In the data rows, 128 means zero.
Here are some points, one per row:
[100 152  94 111 126 109 134 140  95 117 107 134 190 124  57 164 102 129
  79 125 124 221 131 130 143 106 100 116  95 128 164  99 113 176 158 107
  64 161  39 126 121 130 102 124 145 122  75 145 121 141 116 119 120 112]
[137 163 133 155 205 131 126 112  90  88 117  93 143 149  63 104 166 151
  62  90 119 121 131 132 149 124  75 131 154 102 141 149 171  61 140 142
 146 152 116  92 151 178  78 147 107 178  94 137 136 143 164  68 122 157]
[130 136 145 126  76 194  91 134  82 147 123 110  97  77 102 147  83 146
 115 106 144 119 115  80 149 112  92 137  61 156 138 143 158 105 132 129
  93 122 144 125 134  54 104 129 154 145 171 138 124 108 213 166 181 154]
[ 92  82 151 141 137  80 208 139 130 158  47 107  97  94 107 174 130 102
  95 127 157 129 137  65 104  96  99 108 137 126 111  99  89  57 126 128
 122  97 103 155 117  90 102 189 131 121 127 148 134 150 158 111  85 210]
[170 121 119 151 145  92 147 126 110 106  80 111 101 100 147 175  94 162
  66 112 123 156 121 101 134 190  99 163 151 137 122 155  57 217  97 148
 104 121 167  95  94 124 111 132 108 178 125 174 104  68 119  94 135 153]
[ 99 119 127 147 156  59 121 106 149 141 150  79 109 114  95  82 128 174
 131 132 112 195 155 133  96 111 173 124 138 136  94  75 122 103 127 160
  82 128 158  62 112 151 125 108 123 150 166 165 145 158 124 175 120 115]
[ 97  81 191 104 174 107 128 173  53 126 119 126 138 119 140 144 141 135
 107 169 119 116  55 162 109 149 126 113 126 145 128 143 113  99 141 116
  81  76 113 122 117 164 170  70 149 117 117 105  67  94 179 127  63 141]
[157 124 126 129 116 127 155 111 127  73 166 172  83 122  73 119  94 106
 112 118 161 175 132  85 109 155 143  41 144 155 168 157  90  92 150 138
 139 103 142 131 157 107  75  77 149 119 160  73  73 111  87 101  87 154]
[149 155 151  74  94  67 103 134  90 162 119 161  92 175 145 144 165 172
 146 109 133  94 185 133 137 112 134 110 148 105 170 115 126 155  91 104
  99 128  99 134 160  77 137 117 130 156 134 147 138 142 138 101 101 189]
[129  94 163 143 181 157  93 150 110 113  54 143  40 124 112 151 137 107
 168 169  87 134 170  60 161  64 152 149 189 140 125 123 114 151 179 108
  99 127 103 106 150 142  92 127 108 147 119 119  73 111 142 109 131  85]
[ 82 136 125 106 138 109  86 134  94  74 110 125 153 144 188 163 135  97
 115 110 117 110 115  52 114 155  92  68 168 135  77  91 173  99 163 154
 123 179 138 109  97 139 124 121 166 127 132 179 115 132  74 128 181 152]
[130 131 121 185 100 130  97 150 125 174  75 126 156 191 115 139 112 129
 128 146 103 148  80 135 109 136 169  67 141 206 123 145 117  67 117 132
 122 139 110 141 150  96  91 143  90 175 152 159 139  67 160  99  80  84]
[141 126 162  82 174 144 147 160 120 108  39  34 126  92 105 139 123 138
  88 146 129 150 120 101 118 153 169  71 152 148 178 122 176 176 134 120
 118 146 125 163 167  90 130  98  98 105 189  97 175 142 125 104 122 112]
[160 170 149 126 149 105 117 120 111 119  75 116 109 136  98 151 164 179
 150 200 123 116  96 118  97 125 127 109 116 106  74 195 141 147 126 176
 121  48  75 200 119 123  49 122 138 102 145 146 120 138 101 143 143 143]
[173 136 212 113 167 125 114 113 113  64 149 126 139 127 148 128 112 102
 143 105  77 180 159 119 126 134  96 174 154 195 145 146 123 111  70 157
  86 138  60 133 104 135 139 197 102  92 186 110 156 133 139 155  92 152]
[126 100 186 118 117  84 105 170  95 170  95 130 179 104  89 114 136 118
 149 143 100  94 115  22  73  97 103 103 106 103 192 190  87 123 129 160
 125 128 124  92 121 132 120 106  43 137 110 107 135 108  92 128 124 121]
[ 73 102 123 120 118 159 119  44  90 158  79 113 103 168 128 165  88 138
 116 177  96 144  91  96 148 125 126 105 111 105 138 151 129 146 120 145
 124 142 143  83 200 161 146 181 129 119 131  74 144 119  90 125  78 157]
[ 76 136 176 179 200 147 125 139  65 154 130 154 147  92 159 180 156 150
 122  79 129 132 145 131 134 144 114  78 155 109 156 119 102 157 142 161
 149 124 166 163 159  94  62 159  92  90 135 117 119  97 127 170  81  88]
[129  89 193 155 154 181 117 107 169 123 127  83 138 102  99 191 156 119
 152 131  72 118  79 148 107 110 119 113 132  99 160 142  89 130 115 162
 160 182  88 104 150  63 113  81 149 163 159 182  91 155  96  99  85 148]
[113 147 162 180 116 103 127  94 176 113  83 126 171 107 180 149 112 116
 136 145 160 162 148 151 103 124 124 119 141  51 132 121 147 107 119 116
  94 123 113  62 128 124  97 100  74  93 114  72 103 119 187  99 184 140]
[117 114 186 124 178 150 129 151 241 121 100 169  85 174  92 100 124 124
  89  99 131 152 108 119 143 112 122  57  96 128 131 130 137 171 118 149
 136 123 138 155  98 133 179 139 108 127  80 154 143  77 130 151 149 145]
[170  97 104 101 169 118  88 106  87 107  79 130 114 118 126  80 107 133
  66 158  37 140 109 103 110 149 141  96 121  84 140  56  95  92  83 167
 174 134  90 141 125  50 131 142 102 109  90 120  79 105 164 131 151 128]
[172 194 119 137 163 108 117 146 160 126 146  87 161  93 107 128 140 144
 116 178 149 104 104  71 209 120 114 100 171 121  86 118  87 127 157 136
 120 155  69 103 139 105 163 138  97 119 178  94 132  59 147 149  67 174]
[108 209 163 120 173 122 152 178 127 142 133  90 117 146 101 183 108 112
 134 153 114 148 153  92 101 166 133 120  95 118 134 114  75  98  84  70
 183 154 105 104 200 184 117 129 124 105 130 184  96 110 154 159 180 146]
[167 166  86 125 161 129 110 150 171 110  69 168 133  70 129 147 125 168
 212 115 124 126  58  87 119 167 119  88 108 142 162 127 137 120 109  86
  92 128 157  83 118 120 132 203 109 122 104 138  67 213 144 134  77 123]
[154 161 179 142 171 131 136 153  68 141  71 124 165 146 104  54  84  83
 144 115 177 164  96  92 116  80  87 115 182 117  79 112 148 187  63 147
 144 108 101  81 178  92 122 133 141 136 156 156  72 125 140 149  84 157]
[ 75 101  93  73 168 124 139 108 152 121  89 118 123 155 149 103 112 156
 122  87 167  90 124 109  76 147  79 146 108 136 119 135  96 127 156 121
 122 149  47 155 166 117 100 123  84 201 195  81  74 124 150 175 124 109]
[194 143 143  74 131 141 174 124 120 116 112 126 123 162 139 184 195 109
  67 167 124 141 136 128 122  79  50  66  93 110 106  90 103 117 121 137
 114 118 158  65 132 132 108 133 107 167 146 131 124 148 152 164  96  54]
[110 146 130 161 160 139 191 118  98 145  63 183 145 103 135 104 133 150
 154 176 105 145 124 117 151 102 119 135 149 126 227 100 128 109 111 119
 165 119 115 129 106 128 142  97 162 197 179 128 149  94  97 155 162 135]
[154 110 109 138 131 165  85 154 111 128  57 146 108 126  60 137 134 128
 135 127 173 131 151 129 111 196  88 187 123 126 111 105 124 115 113 147
 212 143 126  91  90 128 137  76 104  87 117 114 174 131 128 152  71 135]
[146  88 138 113 164  76 115 144 171 177 103 174 144  90  94 174 171  87
 100 113  78 147 113  62 148 181 102 132 149 160 123 126 163 140 116 176
 108 101 100 102 237 126  88  96 130 180 134 105 125 131 178 170 139 169]
[127 104 153 144 106 164 148 182 126 148 134 138 147 117 191 122 157 155
 118 143 136 189 181  42 129 155 122 137 109 140  83 152 141  98 141 130
 162  93  90 146 171  89 176 139 121 177 104 131 125 168 110  89 109 103]
[ 95 165 101  79 174 165  65 187 168 146  84 102 126 119 123 126 134  92
 130 129 159 154 143 108 119 149 113 137 161  63 189 141  80  52  79 176
  40  91 158 130 147  93 123 154 180 150 124 132 117 110  98 143  97 114]
[112  97 113 182 152  90 104 199 113  75 120 156 148 135 101 141  69  85
  96 197  95  92 143 141 152 106 113 108  95 105 123 137 111 156 112 145
 114 128 162 171 157 134 137 121 109 140 192 133 128 190 148 123 114 137]
[123 126 118 124 153 163 167 126 138 132 131 136 126 138 179  72 135 110
  76 128 120 100  83  60 154 124 129 141 129 122 144 139  93 123 100 111
  82 135 102  82 146 136  49  74 122  45 121 184 176 150 138 124 111 103]
[212 150 190 178 130 145 143 130 141 178  80 108 141 171 137 104 112 107
  58 155 130  90 137 113 134 191 157 160 119 136 164  86 133 130 155 163
 101 154 133 137 126 120 105 145 136 145  91 107  70 159  95 194 109 155]
[138 138 129  95  44 123 143 147 140 126  83  99 133  93 121  75 129  87
 140  94  48 149 119 170 171 152  85 114 156  67 125 132 115 119 199 119
 135  92 130 138 142 172 108 138 103 110 159 173 110 121 123 153 104 135]
[155 188 120 110 169 144 112 118  97 186  88 131 115  77 171 149  91  97
 100  99 134 124 127 150 120  79 145  97 154 184 116 161  65 110 165 184
 138  95 106 116 155 140 161 112 115 162 115 123 161 185 144 127 165 161]
[125 132 152  98 141 115 136 140 116 108 102 162 107 123 104 107 144 126
  80 194 119 171  92 144  94 141 101 139 210 136 137 206 118 109 158 107
 134 201 149 107 135  49 125 160  90 127  91 149 130 131 142 210 129 149]
[146 149 177  73 198  75 123  92 133 107 131 148 155 126  97 150  68  87
 134 126 143 112  88 105 131 153 164 184 109 104 110  99 139 119 172 104
 157  73 152 110 132  53 107 160 111 153 112 148 167 115 107 116 100  91]
[133  94 101 161 181  72 114 113 123 198 127  84 121 157 107 162 129  85
  89 132 117 125 134 103 155 127 100 113 151 148 174 218 163 119 109  96
 160  81 121  96  84  88 154 129 137  94 163 133  68 140 110 140 138  85]
[144 126 135 122 120 193 126 147 132 196 172 147 134 115  83 156  90 158
  82 124 106 121  92  79  49 120 121 122 225  84 107 102 133 146 110  77
 108  98 117 163 112 155 126 152 121 166 159  94 130 156 133 119 141 143]
[126 143 129 101 109  97  97 107 139 153 122 111 113  29 164 130 147  75
  91 147 145 124 139 101  96  93 164 145 112 149 138 153 174 147  79 119
 182 171 125 175 131 170  89 140 142 182 110 127 102  90 148 135  54 139]
[139  96 182  98 128 115 126 151  97 129  69 166 139 125 101 162 109 136
  90 107 144 132 122  99 174 164 212  68 163  72 111 198  95 102  99 135
 159 153  68  79  91 144  98 146 162 165 175 118 121 154 153 164 124 105]
Along one direction, these points spread out more than along any other. Take the direction at right angles to it along which they spread out most. Go by this last direction. Where along it does each point below lie, from 0 to 99? The average is 50, and the first point in the table lies past the average. One standard deviation of the points above along it is 16.
[ 75 101  93  73 168 124 139 108 152 121  89 118 123 155 149 103 112 156
 122  87 167  90 124 109  76 147  79 146 108 136 119 135  96 127 156 121
 122 149  47 155 166 117 100 123  84 201 195  81  74 124 150 175 124 109] 75
[129  94 163 143 181 157  93 150 110 113  54 143  40 124 112 151 137 107
 168 169  87 134 170  60 161  64 152 149 189 140 125 123 114 151 179 108
  99 127 103 106 150 142  92 127 108 147 119 119  73 111 142 109 131  85] 42
[117 114 186 124 178 150 129 151 241 121 100 169  85 174  92 100 124 124
  89  99 131 152 108 119 143 112 122  57  96 128 131 130 137 171 118 149
 136 123 138 155  98 133 179 139 108 127  80 154 143  77 130 151 149 145] 34
[126 143 129 101 109  97  97 107 139 153 122 111 113  29 164 130 147  75
  91 147 145 124 139 101  96  93 164 145 112 149 138 153 174 147  79 119
 182 171 125 175 131 170  89 140 142 182 110 127 102  90 148 135  54 139] 68
[126 100 186 118 117  84 105 170  95 170  95 130 179 104  89 114 136 118
 149 143 100  94 115  22  73  97 103 103 106 103 192 190  87 123 129 160
 125 128 124  92 121 132 120 106  43 137 110 107 135 108  92 128 124 121] 32
[110 146 130 161 160 139 191 118  98 145  63 183 145 103 135 104 133 150
 154 176 105 145 124 117 151 102 119 135 149 126 227 100 128 109 111 119
 165 119 115 129 106 128 142  97 162 197 179 128 149  94  97 155 162 135] 45
[154 110 109 138 131 165  85 154 111 128  57 146 108 126  60 137 134 128
 135 127 173 131 151 129 111 196  88 187 123 126 111 105 124 115 113 147
 212 143 126  91  90 128 137  76 104  87 117 114 174 131 128 152  71 135] 34
[160 170 149 126 149 105 117 120 111 119  75 116 109 136  98 151 164 179
 150 200 123 116  96 118  97 125 127 109 116 106  74 195 141 147 126 176
 121  48  75 200 119 123  49 122 138 102 145 146 120 138 101 143 143 143] 39
[113 147 162 180 116 103 127  94 176 113  83 126 171 107 180 149 112 116
 136 145 160 162 148 151 103 124 124 119 141  51 132 121 147 107 119 116
  94 123 113  62 128 124  97 100  74  93 114  72 103 119 187  99 184 140] 62
[ 99 119 127 147 156  59 121 106 149 141 150  79 109 114  95  82 128 174
 131 132 112 195 155 133  96 111 173 124 138 136  94  75 122 103 127 160
  82 128 158  62 112 151 125 108 123 150 166 165 145 158 124 175 120 115] 62
[167 166  86 125 161 129 110 150 171 110  69 168 133  70 129 147 125 168
 212 115 124 126  58  87 119 167 119  88 108 142 162 127 137 120 109  86
  92 128 157  83 118 120 132 203 109 122 104 138  67 213 144 134  77 123] 54
[170 121 119 151 145  92 147 126 110 106  80 111 101 100 147 175  94 162
  66 112 123 156 121 101 134 190  99 163 151 137 122 155  57 217  97 148
 104 121 167  95  94 124 111 132 108 178 125 174 104  68 119  94 135 153] 43
